rotation ticks, each row followed by its count of ticks:
The counts run from 0 to 318.
[ 65 126 149 120 137 129 102 156 167 121 109 113 124 116 135 132 118  92
  95 115 170  92  64 138 136 129 159 130 122 166 109 119  99 104]
102
[ 85 116 125 136 119 111 125 133 152 107 147 134 110 135  87  99 148 107
 116  57 121 138 117  90 162 106 173 136 128 177 154 161 144 106]
40
[148 126 100 184 155 145 116  93  65 157 124 161 159  99 117 112 144 135
 174 138 147 142 111 122 115 116 136 113 122 152  93  91 172 122]
86
[119 134 116 106 118 133 183 151 107 132 122 172 144 100 104 150 110 132
 186 155 181 146 139 130 123  92  99 128 137 112  77 149 156 133]
24
[146 160 133 168 134 133 130 153 125 113 189 133 123 139  85 125 123 166
  91 131 144 116 116 144 148 156 111 185  68 162 151 136 119 144]
175
[174 165 154 116 169 134 117 132  89 100 111 112  98 105 155 123 119 160
 126 144 157  88 150 145  68 144 110 114 126  85 131 129  92 144]
258
[150 126 131 110 125 106 142 100  77 118 105 111 137  77 154 130 148 127
 110 155 117  80 131  99  61 120 138 111 134  72 140 140 114 119]
254
[134 167 123  63 102  77 129 154 122 122 132 111  96 159 150 149 135 109
 135 118  95 158 115 102 141 118 120 124 167 105 182 137 168 146]
136
[137 177 101 112 132 141 105 150 100  92 126 141 135  81 146 125 126 111
 175  77 108 154 158 122 135  84 120 139 106 146  91 148 130 100]
18
[143 123 135 138 124 164 137 130  84  82 158 119 136 160 131 170 177 158
 190 123  78 121 167 149 143 121 108 153 121 126 121 127 132 128]
155
[ 85 104 180 145 118 145 127 138 192 117 138 117  78 159 117 137 120 128
 126  90 155 137 137 134 153 102 119 140 130 178 150 115  86 129]
302
[101  93 143 156 136 147 139  83 161 143 134 107 166  76  88 113 104 150
  97 142 119 126 143 147 145 100 138 170 122  93  72 136 119 143]
184
[139 128 135 165  81  83 177  99 105 158 167 132 150 105 118 135 125 106
 127 124  91 107 165  81 125  79 125 133 125  91 145 146 113 151]
50
[133  84 145  90 153  95  95  90 102 117 146 116 186 156 123 106 130 154
 115 151  92 113 149 114 174 134 168 156 104 132  94 142 133 145]
247
[139 201  94 110 186 124 126 139 110  78  92 128 118 141 124 129 132 155
 134 106 141 153 111 128 111 132 154 134 186 114 151 101 156 110]
264
[109 100 140  94 183 144  88 145 179 131  95  97 100 166 171 153 124 112
 114 140 142 112 108 129  92 127 122 159 143 158  99 122 109 118]
99
[124 142 148 160  62  99 179 103 118 177 156 150 148  99 104 119 127 122
 100 136  96  94 158 125 121 106 124 122 109  85 141 155 119 158]
317
[118  84 130 133 108  91 143 100 104 145 191 137 133 125  88  94 127 114
 131 120 138 145 140  70 172  99 151 140 114 134 115 174 156 142]
45
[ 87 156 169  96  81 100 133 155  92 114 177 107  98 166 133 145 129 121
 144 130 149 148 115 154 181 135 142 107 152 103 153 115 122 139]
133
[125 186 111 121 121 145 121 150 108  96 113 150 138  47 120 110 129 112
 166  83 125 140 134 136 126  94 122 127  96 138  95 156 151 109]
285
[118 101 127 153 155 121 141  72 152 136 129  98 161  84  81 112  99 139
 114 124 108 154 148 103 135  80 134 179 126 106  82 119 138 147]
183
[123 112 105 139 127 118 105 123 192 188 137 154 126 157 144 121  91 129
  97 151 140 174 116 145 187 116 121 134 168 137 123 113 161 146]
205
[124 136 105 104  99 132 196 170 133 131 113 151 145 141 119 194 112 119
 155 151 148 136 161 133 107 106  76 147 142 132 132 127  91 116]
28
[ 89 113 125 165 102 154 153 103 113 141 119 108 139  63 121 125 135 107
  91 122 145 123 128 149  99 120 145 123 146  90  98 147  67  91]
189
[182 148 108 153 156 137  60 143 156 121 113 104 148  80 153 100 118  96
 127 134 113  93 114 128 139 142  97 121  94 128 114 152 114 157]
79
[136 101 147 101  79 152  78 110 142 120 124 106  90  70 160 123 141 147
  89 139 118 146 124 163 117 139  94 144  84 140 148 135 130 112]
11
[167 137 119 186 181 156 126 135 151 113 116 138 106 159 145 112 132 140
 139 100 123  88 186 135 117 130 132 112 179  98 135 141  90 137]
58
[143 121 100 125 164 138 131  98 155 136 125 121 143 121  94 117 132 166
  82 126  70 135 154 134 106 130 130 201 113 116 111 158 168 138]
181
[ 94 131 139 102 120  99 103 132  98 160 147 158 112 108 111  94 119 120
  89 127 187 123  78 120 122 146 166 127  87 175 122 134 155 110]
107
[146 208 110 110 180 140 120 164 116  76  96 132 116 142 137 132 134 161
 121 119 136 118 120 164 108 158 140 138 165 104 145 123 131 115]
263
[142 133 140 154  79 118 162 103 128 177 147 164 126 122 133 119 146 143
  87 141  84  94 176 137  96 120 117 128 119  89 145 173 121 151]
318
[148 139 136 185 147 115 139 118 112 110 180 132  99 129  94 119 127 153
 112 124 185 140  87  78 128 115 117 155 102 174 168 123 139 135]
173
[115 118 124 109 157 136 140 116 136 157  76  89 122 151 138 186 133 111
 147 137 103 140 118 124  57 107 112 162 151 144 122  80 137 128]
95
[ 91 139 140 159 113 150 163 128 107 159 124 120 163 138 119 194 133 128
 159 156 112 114 108 177 113 123 119 155 124 126 102  62 127 131]
92
[ 99 112 157 132  90 147 165 120 166 147 112 157  95 169 136 174 143 146
 115 127 136 156 146 138 100  90  95 134 152 169 167 108 102 114]
31
[106 121 152 100 137 138 134 144 130 174 106 172 155 170 146 132 138 122
 159 168 140 100 133 159 129 125 130 102 142 120  62 167 141 162]
226
[126  78 146 169  86 152  79 106 113 170 155 115 102 104 134 105 127 111
 162 103 122 137 160 153 145 134 121 104  92 163 123  90 124 127]
215
[104 116 129 110 126 140 124 142 124 103  96 139 146 119 144 122 108 135
 129 104 133  99 201 169 141 133 167 107 160 114 119 106  60  84]
124
[113 137 171  97 146 156 137 108 128 112  97 106 161 177 130 155 178 150
 162 141  97 157 142 136 125  95 104 149 143 131  99 166 105 161]
160
[142 164 112 199 135 149  75 106 114 131 124 158 179  88 159 101 144 114
 134 113 111 119 100 137 158 112 141 108 107 159 112 113 118 121]
82
[130 102 133 133  84 108 148 137 111 151 196 150 146 131 108 116 130 129
 107 156 116  94 165 127 164 139 128 145  92 101 108 193 122 150]
47
